Here are some points, each followed by its number:
[ 0.8 -0.3 -0.3  0.5 -0.2  0.2  0.2  0.6 -0.3 -0.8  0.8  0.6 -0.6 -0.2  0.1 -1.2  0.2  0.4  0.1 -0.8 -1.7 -0.7  0.2  0.7  0.8 -0.7  1.1  0.3 -1.  -0.5 -1.  -0.2] 0
[ 1.   0.7  0.4  1.5  0.6  1.4  1.3 -0.7  1.1 -1.6 -0.3  0.4 -1.1  0.8  0.  -0.3  1.  -0.1  0.6  0.5  1.1 -1.6  0.9  1.9 -0.3 -0.2 -0.3  0.9  0.5  1.   0.3  1.4] 1
[ 1.9  0.8  0.7  0.   1.9  0.9  1.1  1.3 -0.3  0.6  0.9 -1.4  1.4  0.2 -1.3 -0.3  0.9  0.9  0.9  1.2  0.6  1.2  1.   0.7  1.4  0.2  1.1  1.2  1.2  1.  -0.1  1.1] 2
[-0.5 -1.  -1.3 -1.4 -0.5 -0.1 -0.4 -0.7 -0.8 -0.1 -0.2 -0.9 -2.6 -0.8 -1.7 -1.  -0.8 -1.1 -0.8 -0.3 -0.3 -0.6 -1.9  0.3  0.  -1.   0.1 -2.7 -0.1 -3.2 -0.8 -1.1] 3
[-1.2 -1.7 -0.6 -0.8 -0.7 -1.3 -0.3  0.2 -0.1  0.2 -1.1 -1.2 -0.5 -1.8 -1.8 -0.3 -2.3 -0.1  0.1 -1.5 -1.3 -0.3 -1.5 -0.2 -0.8 -0.1 -0.1 -1.7 -0.7 -0.8 -0.9 -1.1] 4
[-0.5  0.1 -1.7  0.2 -0.4 -2.  -1.5  0.4 -1.2  0.  -1.5 -1.7  0.3 -0.1  0.4  0.2 -0.4 -0.2 -0.7  0.3 -0.1  0.4 -0.5 -0.7  0.  -2.5 -0.2  0.  -1.4 -0.8 -0.3 -0.3] 5
[ 0.4  0.2  0.3  0.1 -0.3 -0.5 -1.3 -0.7  0.5 -0.1  1.5  0.1  0.   0.4 -0.6  0.6 -0.1  0.4  0.5  0.5  0.5 -1.5  0.1  1.2  0.2  0.8  0.4  0.3  0.1 -1.   0.   0.2] 6
[-0.9 -1.2 -1.3 -2.3 -1.4 -1.6 -1.  -0.4 -0.9 -0.3 -0.9 -0.7 -1.  -0.4 -0.6 -1.6 -2.1 -1.4 -3.3 -2.4 -0.4 -1.3 -0.9 -1.8 -1.  -2.1 -1.2 -2.2 -0.7 -2.5 -0.7 -2.8] 7
[ 0.1  0.5  0.2 -0.7  0.1  0.1 -1.8 -0.8  0.2  0.3  0.4  0.2  0.3  0.3  0.4 -0.8 -1.   0.4  1.2  0.9 -0.2  0.5 -0.2  0.  -0.9  0.6 -2.2 -0.8 -0.4  1.1 -0.2  0.3] 8
[-1.6 -0.3 -0.5  0.6  1.   0.3 -2.7 -1.3 -1.9  0.7  0.4 -0.8  0.6  0.2  0.5  0.9 -0.4 -0.4  0.4  1.  -1.2  1.1  0.1  1.   0.6 -0.8  0.6 -0.3  0.  -0.3  0.9  1. ] 9
[ 1.6  0.9  1.1  0.5  0.6  1.7  1.2  1.7  1.6  1.3  1.  -0.3  0.9 -0.5 -0.5 -0.3  1.  -0.5  1.8  1.4  0.7  0.4  1.8  1.1  1.6  1.7  0.   1.   2.1  0.9  0.7  1.6] 10
[ 0.1  0.5  0.2 -3.4  0.5  0.2 -1.8  0.6  0.1 -1.2 -0.5 -0.9 -1.4  0.2 -0.2  0.3  0.4 -0.1 -1.1 -1.2 -0.8 -0.3 -0.3  0.5  0.3 -0.5 -1.4  0.8 -0.9  0.4 -0.1 -0.2] 11
[-0.5 -0.2 -1.1  0.1 -1.1 -0.1 -0.3 -0.8 -0.8 -0.3 -1.4 -0.3 -0.3 -1.5 -0.7 -0.3 -1.3 -2.  -1.3 -1.4 -0.6 -0.6  0.1 -0.3 -1.   0.1 -1.5 -0.5 -0.2 -1.6 -0.5 -0.3] 12
[ 0.5  1.5  0.6 -0.5  0.5  0.2  0.4 -0.5  1.  -0.3  0.5  0.9  0.6  0.8  0.7 -0.8  0.2 -0.2  0.4 -0.4  0.3  0.1  0.3  0.  -0.4  0.3  0.2 -0.5  0.  -2.  -1.7 -0.5] 13
[ 1.2  0.1  0.2  1.   1.2  0.5  0.9  0.9  0.7  0.3  0.  -1.7  1.   1.1 -0.8 -2.   0.7  1.3 -1.2 -0.6  1.3  0.7  1.2 -1.   1.3  0.5  1.3  1.4  0.6  1.   1.  -2. ] 14
[ 3.   1.3  2.4  0.7  1.2  1.7  1.6 -0.2  2.   1.5  0.6  2.1  0.2  1.7  0.6  0.1  1.   2.1  2.1  2.1  2.2  1.5  1.6  2.2  0.7  1.2  0.2  2.   0.5  1.   1.4  0.8] 15
[-0.6  0.2  0.7  0.2  1.3 -0.2  0.4 -1.   0.2  0.5  1.   0.5 -0.1 -0.2  0.4  0.9 -0.6  0.6  0.3  0.1  0.8  0.7  1.   0.9  0.8 -1.2  0.4 -0.2 -0.4  0.2  0.4 -1.7] 16
[-0.8 -1.2 -2.7 -0.9 -0.4 -1.4 -1.2 -0.1 -0.6 -0.2 -1.3 -0.3 -3.3 -0.6 -2.1 -1.1 -0.3 -0.1 -0.8 -0.7 -0.8  0.   0.  -1.4 -1.3 -2.6 -1.3 -0.8 -1.1 -0.4 -1.4 -0.9] 17
[ 0.5  1.1  1.3  0.4  0.5  0.5  0.4  0.8  0.   0.9  0.4  0.9  0.3  0.   0.5  0.5  0.7  0.7  1.3  0.9  0.3 -0.9  0.8  0.3 -0.2  1.   0.6  1.5 -0.2  0.   0.2  0.3] 18
[-3.3 -0.7 -0.8 -0.9 -0.7  0.3 -0.2 -0.3 -1.8 -1.  -0.5 -1.6  0.2 -1.1 -2.4 -0.3 -1.2 -0.6 -0.3 -0.7 -1.1  0.   0.1 -0.7 -0.4 -0.7 -2.2 -1.6 -1.   0.  -1.  -1.2] 19
[ 1.4  1.1  0.   0.3  0.3  0.7  0.8 -0.3 -0.2  0.9 -2.6  0.2  0.5  0.3  0.7  0.7 -0.9  0.4 -0.8  0.4 -2.4 -2.   0.1 -1.   0.1  0.6  0.1  0.4  0.1  0.1  0.1 -1.1] 20
[ 2.3  1.6  0.   1.   0.9  1.5  1.   1.2  1.6  0.8  1.5  1.6  0.3  1.5  1.3  0.3  1.2  1.2  1.3  0.6 -0.3  1.1  2.   1.2  1.3  1.   1.8  0.7  1.9  1.4 -0.4  1.6] 21
[-0.7 -1.2 -0.7 -0.9  0.2 -1.8  0.5 -0.5 -1.5 -0.6 -0.6 -0.8 -0.7  0.1  0.  -0.4 -0.5 -0.5 -0.5 -0.2  0.3  0.4 -1.1 -0.1  0.4  0.2  0.6 -0.6 -0.2 -0.8 -0.9 -1.2] 22
[ 1.3  0.4  0.8  1.   0.1  0.8  2.6  1.4  0.7  1.1  1.5  1.6  1.1  1.6  1.8  1.6  0.8 -0.7  0.5  0.8  0.9  1.3  1.1  1.5 -0.5  1.1  1.4  0.6  1.3  0.8 -0.2  1.8] 23
[-0.3 -1.  -0.5 -0.6 -0.1 -0.6 -1.2  0.2  0.4 -0.7  0.1 -0.2 -1.5 -0.3 -0.5 -0.6 -1.3  0.2  0.9  0.8  0.  -0.2 -0.9 -2.2 -0.2  0.5 -0.1 -1.7  0.  -0.5  0.9 -0.5] 24
[ 0.9  0.   0.   0.4 -0.2 -1.5  0.2  1.2  1.1  0.   1.   0.7  0.8  1.3 -0.3  0.2  0.1 -0.7 -0.1  0.1  0.3  0.5 -0.8  0.5 -1.5  0.  -0.1 -0.7  0.3 -0.5  0.3  0.2] 25
[-0.1 -0.5 -0.7 -1.   0.6 -0.1 -0.7 -0.5  0.6 -1.5  0.3  0.6  0.1 -0.2 -1.   0.  -0.9 -0.7 -0.1  0.  -0.2 -0.9 -0.3 -0.1  0.4  0.1 -0.9  0.   0.   0.   0.4  0.9] 26
[-0.8  0.2  0.1  0.2  0.3 -0.1 -0.2  0.9 -0.2  0.2 -0.3 -0.3  0.  -1.1 -0.8 -0.5 -1.3  0.1 -0.4 -1.  -0.8 -0.3 -0.9 -0.2  0.3 -0.2 -0.5 -0.4  0.6 -0.9  0.6 -1.6] 27
[ 0.2  0.7  0.6  1.4  0.7  0.  -0.3  0.8  0.2  0.8  0.7  1.  -0.2  1.1 -0.2  1.2  0.8  0.4  1.4 -0.1  0.9  0.9  0.7  1.3  1.2  0.9 -0.1  0.8  1.1  0.2  1.   0.5] 28
[-1.5 -0.9 -1.5 -0.2 -0.3 -1.1 -1.  -0.2 -0.2 -0.3 -0.9  0.1 -0.5 -0.8 -0.2 -0.3 -1.4 -1.3 -0.3 -0.1 -0.5 -0.9 -0.5 -0.1 -0.1 -0.3 -0.2  0.7 -0.7  0.3 -1.3 -0.2] 29
[ 0.4 -1.3 -0.1 -0.2  0.1 -1.3 -1.1 -0.9  0.2 -1.  -0.4 -0.1 -0.4 -0.4 -0.9 -0.9  0.5 -1.3  0.5 -0.9 -0.6 -0.6 -0.1  0.  -1.1 -0.1  0.1  0.2 -0.5 -2.6  0.  -0.6] 30
[ 0.2  0.3  0.6  0.9 -0.6 -0.4 -0.9  0.5  0.6  0.  -0.1 -1.4 -0.1 -0.5  1.   1.3  0.  -0.3  0.1  0.1  0.6  0.1 -0.5  0.8  1.   0.   0.7  0.6  0.6  0.7 -0.9 -0.1] 31
[-1.5  0.6  0.   0.4  0.1  0.1  0.5 -0.1  0.4 -0.9  0.   0.   0.   0.9  0.1 -0.4  0.4 -1.8 -0.1  0.8  0.8  0.2  0.4 -1.7 -0.7 -1.4  0.5  0.3  0.5  0.2  1.   0.1] 32
[-1.9  0.1  0.5 -0.3  0.7  0.   0.9  0.8  0.9  0.9  0.7 -0.3  0.4  0.5  0.7  1.2  1.1  0.6  0.4  0.9 -0.4  0.4  1.1  0.5  0.1  1.   1.8  1.1  0.3  0.6 -0.8  0.7] 33
[-0.1 -1.6  0.2 -0.8  0.6  0.3  0.1 -1.   0.3  0.3 -0.2 -0.2 -0.7  0.4  0.2  0.5 -0.7 -0.7 -0.2  0.4 -1.4 -0.7  0.8  0.4  0.1 -0.7 -2.1  0.6  0.  -0.1 -0.4 -0.7] 34
[-1.   0.1 -0.4 -0.2 -0.6  0.4  0.2 -2.3 -0.1  0.5 -0.9  0.1 -1.3 -0.1 -2.1  0.   0.1 -0.1  0.8  0.5 -0.9 -0.9  0.5  0.7 -0.8 -0.7  0.6  0.3 -0.5 -1.1 -0.1  0.4] 35
[ 0.2 -0.3  0.1  0.1 -0.2 -1.6  0.6 -1.3  0.5  0.7  0.3  0.5 -0.1 -0.2 -0.7  0.1  0.4 -0.8  0.1  0.3  0.1  0.3 -0.4  0.1 -3.4 -0.2 -0.9  0.6  0.   0.4  0.2 -0.4] 36
[-0.1 -0.1  0.3 -0.2  0.1 -1.8 -0.6  0.6 -1.2  0.2  0.9 -0.2  1.  -1.4  0.3  0.1  0.3 -0.3  0.3  0.5  0.6  0.2 -1.   0.5 -0.2  0.4 -0.1  0.2 -0.6  0.2  0.5 -0.8] 37
[ 0.8  0.7  0.2  0.8  0.9  0.7  0.8  0.4 -0.2  0.   0.9  1.1  1.  -0.1  0.1 -0.1  0.9  0.7  0.8  0.5 -0.1  0.7 -1.8  0.8  0.4  0.6  1.  -0.3 -0.2 -1.   0.8  0.4] 38
[-0.2 -0.3 -0.1 -1.7 -0.5  0.4 -0.9 -0.7  0.5  0.5 -1.5  0.6 -0.4 -1.9  0.1 -0.7  0.3 -0.7 -1.4 -1.8 -0.8 -0.6 -1.2 -2.3 -1.  -1.5 -0.5 -0.2 -0.7  0.4 -0.2 -1.3] 39
[ 1.5  3.1  2.3  1.8  2.6  1.9  2.2  3.1  3.1  1.9  1.2  2.6  1.9  2.4  2.1  0.7  1.9  2.6  1.5  3.2  3.1  1.4  2.3  2.5  1.5  1.7  2.6  2.6  1.6  2.6 -1.5  1.6] 40
New points follow, each followed by the numbers of its two nearest points above, looking only along the 8 directions in which the numbered points spread most, nearest first.
[ 0.7 -1.   0.  -0.4  0.6 -0.3 -0.1  1.4  0.1  1.2  1.2 -0.3  0.9  0.7  0.2 -0.4 -0.8 -2.3 -0.8  0.4 -1.6 -0.2  0.4  0.3 -0.5  0.6  0.7  0.3 -1.1 -1.  -0.4  0.8] ~ 31 13
[-0.2  0.9  0.4  0.2  1.2  1.  -0.3  0.3  0.   1.5  0.9  0.2  1.6 -0.5  1.   0.7 -1.2  0.6  0.6 -0.6  0.8 -1.   1.   1.2  1.   0.7 -0.4  0.5  0.7  0.6  1.4 -0.8] ~ 18 31
[ 0.1 -0.4 -0.1 -1.2 -0.7 -0.7  0.8  0.4 -1.   0.2  0.8  0.  -0.4  0.9 -0.5 -0.4 -0.2  0.   0.1  0.2  0.3  0.  -0.6 -1.  -0.8 -0.4 -0.6 -0.7 -1.8 -0.3  0.5  0. ] ~ 24 26
[ 1.1 -1.2 -0.3  0.1  0.   0.3 -0.1  0.9  0.8 -0.9  0.4 -2.2 -0.4  0.3  0.5 -0.7  0.2  0.8  0.3 -1.   0.2  0.2  0.7  0.2  0.2  0.4 -1.1  0.   0.   0.8  0.2  1.2] ~ 16 26
[-1.6 -0.2 -0.2  0.  -0.5  0.6  0.1 -1.7 -0.7 -1.4  0.1  0.1 -0.5 -0.3 -1.7 -1.2 -0.3  0.3 -1.2 -2.  -1.3 -3.2 -0.8 -0.8  0.3 -0.8 -0.2  0.5  0.1 -0.5 -0.5  0.2] ~ 12 35
[ 0.2  0.2 -0.3 -0.3 -0.2 -0.5 -0.3 -0.4 -1.6 -1.4 -1.8 -0.5  0.   0.7  0.6 -0.1  0.7 -0.2  0.8  0.2 -0.1 -1.8 -2.5  0.3 -1.3  0.3 -0.1 -0.2 -0.4  0.4 -1.9 -0.3] ~ 29 34
[-2.4  0.   0.7 -0.4  0.2 -0.1 -0.4 -0.6 -2.2 -2.  -1.8  1.1  0.5 -0.1 -0.2  1.  -0.6 -3.   0.2  0.2 -0.3 -0.2  0.3  0.4 -0.7  0.1  0.4  1.  -0.9 -1.1 -0.3 -1. ] ~ 29 12
[ 1.4  0.3  2.   1.1  0.8  0.8  0.7  0.8  0.9  1.1  0.7  1.8  1.5  1.8  1.   0.6  1.2  2.1  1.4  1.7  0.9  0.2  1.3  0.9  0.9  1.5  1.5  1.9 -0.7  0.2  1.5  1.2] ~ 21 15
[ 2.6  2.5  1.6  2.1  2.   1.4  2.   1.4  1.3  2.2  2.4 -1.2  2.4  0.7  1.9  2.4  1.2  1.2  1.7  2.   2.  -1.   1.4  2.1  2.2  1.1  1.2  2.2  1.2  1.4  2.  -0.1] ~ 21 10
[-0.2 -0.7  0.2  0.  -1.7 -0.1 -0.1 -2.3 -0.4 -0.2 -0.4 -0.6 -1.6 -2.6 -0.3 -0.5 -1.8 -0.1  0.  -0.9  0.1 -0.2  0.  -0.3  0.3 -1.6  0.5 -0.3  0.2 -2.  -0.7  0.5] ~ 30 12
[-0.5  0.1 -1.4 -1.8 -0.8 -0.1 -0.9  0.  -1.5 -1.1 -0.6 -0.6 -0.7  0.4 -1.  -0.4 -0.2 -0.5 -0.7  0.   0.3  0.3  0.1 -0.5 -0.5 -0.2 -1.4 -0.9 -1.3 -1.5  0.3 -0.3] ~ 24 30
[-0.6 -1.7 -1.8  0.  -1.1 -2.1 -2.1  0.2 -0.3 -1.2 -1.  -0.8 -2.1 -0.1  0.3 -0.1 -1.5 -0.4 -1.6 -0.2 -1.4 -0.2 -1.8 -0.4 -0.1 -0.3 -1.  -0.6 -2.6 -0.7 -2.1 -0.8] ~ 5 29
[-0.9 -0.9 -0.8  0.5  0.1 -0.2 -0.7 -1.1  0.2 -0.2 -0.3 -0.1 -0.8  0.5 -1.3 -0.2 -0.2  0.5 -0.9 -0.4 -2.4  0.9 -0.5  0.4 -0.2  0.7 -0.6 -0.6  0.  -0.8 -0.3 -0.2] ~ 26 30
[ 0.5  0.2 -0.5  1.6  0.9  1.   0.8  0.9  0.3  0.6  0.3  0.9  0.1  1.1  0.9  0.4  0.4  0.7  0.9  0.5  0.4  0.4  1.4 -0.3  1.4  1.6  1.   1.2  0.8  0.6  0.2  0.7] ~ 18 33
[ 0.2 -0.6 -1.3 -0.1 -0.5 -1.  -1.2 -0.7 -0.3 -0.4 -1.8  0.4  0.  -1.3  0.3  0.   0.6 -0.8 -0.9 -2.7  0.9 -0.8 -0.7 -1.2  0.   0.2  0.  -0.4  0.5 -2.1  0.1  0.3] ~ 30 22
[ 0.6 -2.  -1.1 -0.2  0.7 -0.1 -0.4  0.7  0.2  0.6  0.4  0.5  0.1  0.   0.8 -0.6  0.6  0.2  0.2  0.7  0.3  0.7  0.8  0.6  0.7  0.1 -0.4 -0.1 -0.3 -0.2  0.4  0.7] ~ 16 6
[ 0.6  0.5  0.4  1.1 -0.1  1.3  1.   1.5  0.4  0.8  0.4 -0.8  1.3  0.7  0.8  0.4  0.1 -0.7 -1.8  0.7  0.2  1.2  0.7 -0.4  0.6  0.7  1.1  1.   0.9  1.6  1.3  0.4] ~ 33 18
[-0.6 -0.5 -0.5 -0.1 -1.1  0.3  0.8 -0.4  0.7 -1.2 -0.7  0.3  0.   0.1  0.3 -1.7  0.3  0.2  0.3 -0.9 -0.5 -0.4  0.1 -0.3  0.1 -0.9 -0.6 -1.5 -1.6 -0.9 -1.6 -1. ] ~ 30 0
[ 0.3 -0.1  0.1 -0.4  1.1  0.7 -1.7  0.3  0.8  0.6 -0.7  0.9  0.8 -0.3  0.   1.   0.9  1.1  0.7  0.6  1.1  0.4 -0.3  0.3  0.1 -1.3  0.8  0.2  0.8 -0.3  1.3 -0.8] ~ 16 31
[-1.  -0.5 -0.5 -0.1 -0.9  0.  -0.8  0.2 -0.2 -0.1  0.1  0.1 -0.8 -0.1 -1.4 -0.3  0.1 -0.1  0.3  0.5  0.1  0.  -0.4 -0.4  0.5 -0.7 -0.4 -0.4 -0.2 -0.5 -0.7  0.6] ~ 26 24
[ 0.5  0.6  0.5  1.   0.1  0.5 -1.   0.   0.7  0.9  0.2  0.6  0.7  1.   0.7 -0.7  0.3  0.5  0.4  1.1  1.3  0.  -0.8 -1.1 -0.2 -1.5  0.  -0.7  0.6  0.3  0.7  0.5] ~ 16 25
[ 0.8 -0.1  0.3 -0.3  0.3 -0.2 -0.2  1.  -0.7 -0.7 -1.8 -2.   0.4  0.7  0.7  0.7 -0.2 -0.4 -1.2  0.1 -0.6 -0.3 -0.3 -0.2  0.  -0.3 -0.3 -0.1 -0.2  0.2 -0.7  0. ] ~ 31 27
[-1.4  0.7 -0.3  0.2  1.3  0.8  1.8  0.9  1.3 -0.4  1.9  1.3  1.3  1.2  1.3  0.4  1.7  1.1  2.  -0.1  0.8  1.2  0.3  1.3  1.3  1.3  1.   0.5  1.1  1.   1.   1.4] ~ 28 23
[ 0.3 -0.9  0.6  0.   0.6  1.1 -0.2  1.  -0.1  0.9 -0.8  1.4  0.1 -1.5  0.3 -1.2 -0.1  0.2  0.6 -0.1  0.5  0.9  0.8  0.1  0.6 -1.2  0.6  0.4  0.9  0.4  1.3  0.7] ~ 16 31
[-1.8 -0.1 -0.9 -2.7 -0.4 -0.2 -1.3 -0.8  0.5  0.5 -0.2 -1.2 -1.   0.4 -0.1 -0.6 -3.3 -0.5 -1.  -0.8 -0.3  0.3 -1.2  0.  -1.1 -0.2 -0.8 -0.8 -1.  -1.1 -2.2 -1.6] ~ 29 4
[ 0.   0.  -2.6 -0.1 -0.1  0.3  0.6  0.4  0.  -0.3 -0.5 -0.2 -0.8 -0.1  0.   0.1  0.4  0.9 -0.8  1.2  0.5  0.2 -0.7  0.6 -0.3  0.5 -0.2 -0.5  1.4  0.9  0.4  0.3] ~ 16 32
[ 1.2  0.5  0.5  1.2  1.6  1.5  0.   1.9  1.4  0.3 -0.9  1.4  1.  -1.1  0.9  1.4  1.8  0.8  1.6 -1.2  1.5  0.7 -0.3  0.6  0.4  0.9  0.9  1.   1.3  0.2  0.2  0.3] ~ 18 28
[-0.1  0.3 -0.6  0.2  1.2  1.2  0.7  0.3 -0.8  0.7 -0.4 -0.1 -0.3  0.5  0.4  1.7  0.  -0.1 -0.4 -0.5  1.1  0.8  0.6  0.8 -0.7  0.6  0.2  0.7 -0.9  1.7  0.3  1.3] ~ 33 31
[ 1.   1.6  1.6  1.2  1.1  0.4  0.3 -1.   1.1  1.7 -0.3 -0.3  1.3  1.5  0.8  1.6  0.2 -0.8  1.4 -0.1  1.6  0.6  1.   0.4  0.3  1.   1.1 -1.   0.2  0.3  0.1  0.8] ~ 18 28
[ 0.5  0.6  0.3 -0.4 -2.  -0.5  0.4 -0.4 -1.9  0.1 -0.8  0.  -0.2  0.3 -0.8 -0.7  0.  -0.2  0.5  0.   0.3  0.3 -0.3 -0.7  0.2  0.5 -0.4  0.2 -1.7  0.7 -0.2 -0.1] ~ 26 34
[-1.   0.3 -0.1 -0.6 -0.1  0.   0.2  0.3  0.6 -0.7 -0.3  0.3  0.7  0.1  0.4 -1.4 -0.3  0.  -1.2 -0.4  0.4  0.3  0.6  0.6 -0.2 -0.2 -0.2  0.2  0.  -0.3 -1.8  0.7] ~ 16 32
[-0.9  0.2  0.   0.1 -1.4  0.5  0.2 -0.7 -0.3  0.7  0.2  0.5  0.1 -0.6 -0.7 -0.5 -1.2  0.3  0.8 -0.7 -0.4  0.  -0.2  0.6  0.   0.4 -0.1  0.   0.3 -0.9  0.2 -0.4] ~ 26 27
[ 0.   0.2  0.5 -0.8  0.2  1.1 -0.5  0.1  0.5  0.7 -0.2  0.1 -0.6  0.1 -1.5  0.9  0.7 -0.9  0.9  0.3 -0.8 -0.3  0.3 -1.1  0.6 -0.6 -0.8  0.3 -0.1  0.7 -0.3  0.6] ~ 34 26
[ 0.2  0.3  0.4  0.1 -0.3  0.1 -0.2 -0.2  0.  -0.2 -2.3 -1.1 -0.7  0.1  0.3  0.8 -0.2 -1.5 -2.4  0.1  0.  -1.4  0.3 -0.4 -0.2 -0.3 -0.1 -1.  -0.7 -0.3 -1.8  0.1] ~ 29 34
[ 0.  -0.4 -1.5 -1.5 -0.9  0.2  0.3 -1.3 -0.7 -3.2 -0.2  1.  -0.3 -1.6  0.7 -0.2  0.4  0.   0.3 -1.8 -0.4 -0.1 -0.6 -0.5 -0.4  0.1 -0.1 -1.4 -0.9  0.  -0.9  0.1] ~ 30 26
[ 0.3 -0.3 -0.3 -1.3 -0.9 -0.4 -0.5 -0.9 -1.  -1.1 -0.1  0.6 -0.4 -0.6 -0.2 -0.3 -0.9 -0.4  0.2 -1.4 -0.2 -0.8  0.2  0.2 -1.6 -1.   1.1 -0.8  0.3 -0.3  0.  -0.6] ~ 30 26
[-0.8 -0.8  0.2 -1.6 -0.3 -0.4 -0.3 -0.6 -0.1 -1.3 -0.1  0.8  0.2  0.6 -0.4 -2.7  0.  -0.4 -0.5 -0.7  0.2  0.3  0.5 -0.3 -0.8  0.1 -0.3 -1.7 -0.7  0.   0.1 -0.1] ~ 24 30
[-0.3  0.7  1.3  0.   1.   0.5  1.5  0.2  0.4 -0.7  0.6  0.1  0.6  0.  -0.2 -0.9 -1.2  1.3 -0.2 -0.2  0.2 -0.1 -0.5  0.   0.7 -0.6  0.  -1.1  1.5  0.5  0.9  0.1] ~ 16 38
[1.9 2.9 3.5 3.5 3.5 3.5 3.4 2.3 1.5 3.4 3.5 3.4 1.6 3.4 2.9 3.5 3.5 3.4 3.5 2.9 2.8 3.4 3.5 3.4 3.4 2.6 3.4 3.4 2.6 3.4 3.5 3.4] ~ 40 15
[ 0.  -0.2  0.7 -1.4  0.3 -0.5 -0.4  0.5 -0.3  0.1 -0.6 -2.  -1.2 -1.2 -0.3 -0.5 -1.  -0.4 -0.6 -0.9 -0.4  0.1 -0.4 -0.9  0.6 -0.3  0.2  0.2 -0.6  0.4  0.   0.5] ~ 27 24
[ 0.1 -0.2  1.   1.3  0.7  0.9 -0.1  0.3  0.5  0.9  1.2 -0.2  1.2 -0.1  1.6  0.1  1.3  1.1  0.5  1.6  1.2  1.4  0.9  1.2  0.8  0.8  0.6  0.3  1.4  0.3  0.2  0.9] ~ 28 18
[ 0.   1.3  0.4  0.7  0.1  0.6 -0.3  0.2 -0.7 -0.4 -0.9 -0.4  0.9 -0.4 -0.4  0.1  0.7  0.  -0.8  0.7 -0.5  0.2  0.1 -0.8  0.4 -0.5 -0.2  1.3  0.5  0.1  0.8 -0.2] ~ 31 16
[-0.6 -0.9 -0.6 -0.9 -2.4 -1.1 -0.6 -0.3 -0.4 -1.  -0.7 -1.3 -0.5 -1.  -0.6 -2.6 -1.6 -1.6 -0.4 -0.6 -1.  -0.6 -0.4 -0.8 -0.5 -0.2 -0.7 -0.4 -0.4 -1.8 -0.7 -1.8] ~ 4 12
[-0.3  0.3 -0.2 -0.1  0.1 -1.   0.4  0.9  0.3 -0.4  0.4 -0.3 -0.3 -2.3 -1.3 -0.1 -0.4  0.3  0.2 -0.9 -0.6 -2.1 -0.6  0.   0.5  0.  -0.7 -0.6 -0.4  0.2 -0.5  0.1] ~ 27 26
[ 0.9 -0.1  0.9  0.8  0.3  0.9 -0.2 -0.7  0.3 -0.6 -0.6 -0.1  0.6  0.2  0.4  0.3 -0.5 -0.3  0.2  0.4  0.3 -2.5 -1.3  0.6  0.5 -0.8 -0.4 -0.2 -0.6 -0.3  0.2 -0.1] ~ 26 6
[1.1 1.5 1.9 1.1 2.1 2.5 1.  2.5 2.1 0.1 2.2 1.8 1.8 1.6 2.2 1.4 2.6 2.  0.6 1.7 1.8 1.4 1.4 1.4 2.4 2.  2.  1.8 3.2 2.1 2.  1.3] ~ 40 21
[-0.9 -0.5  0.   0.6  1.2  0.2 -0.1 -0.5  0.4 -0.4 -0.1 -0.9 -0.1  0.7  0.1 -0.5 -0.3  0.3 -0.9  0.   0.  -2.1  0.   0.4 -0.4 -0.8 -1.  -1.1  0.1  0.   0.8 -1.1] ~ 26 34
[-0.3 -1.  -1.6 -2.  -0.4 -0.8 -0.4  0.2  0.   1.  -0.9  0.1 -0.7  0.  -0.2  0.9 -1.6 -0.3  0.3  0.2 -1.8  0.6 -1.2 -2.6 -0.2 -0.1 -0.9 -0.4  0.2  0.8  0.6 -0.4] ~ 29 27
[-0.8 -0.8  0.1  0.1 -0.7 -0.6  0.1 -0.3  0.5 -0.8 -0.2 -1.1 -1.6  0.2  0.  -0.3  0.4 -0.8  0.3  1.1  0.7  0.4  0.   0.2  0.4  0.7  0.3 -1.1  0.5  0.2 -1.5 -0.3] ~ 16 32
[-0.1 -0.4 -1.1 -1.6 -1.3 -0.1  0.2 -0.2 -0.2  0.2  0.  -3.2 -0.9 -1.5 -0.3 -0.9 -1.4  0.5 -0.8 -0.1 -0.8 -0.5 -0.9 -1.  -1.6  0.5 -0.3  0.2  0.1 -0.4 -0.9 -1.2] ~ 27 4
[ 0.4  0.9 -1.4  0.5 -0.4 -0.2 -1.3 -0.1 -0.8 -0.5  0.  -1.1  0.3 -1.3 -3.4  0.3  0.1  0.8 -0.2  0.5  0.2  0.1 -2.4 -0.5  0.3  0.4  0.2 -0.4 -0.6 -0.8 -0.5  0.1] ~ 24 27
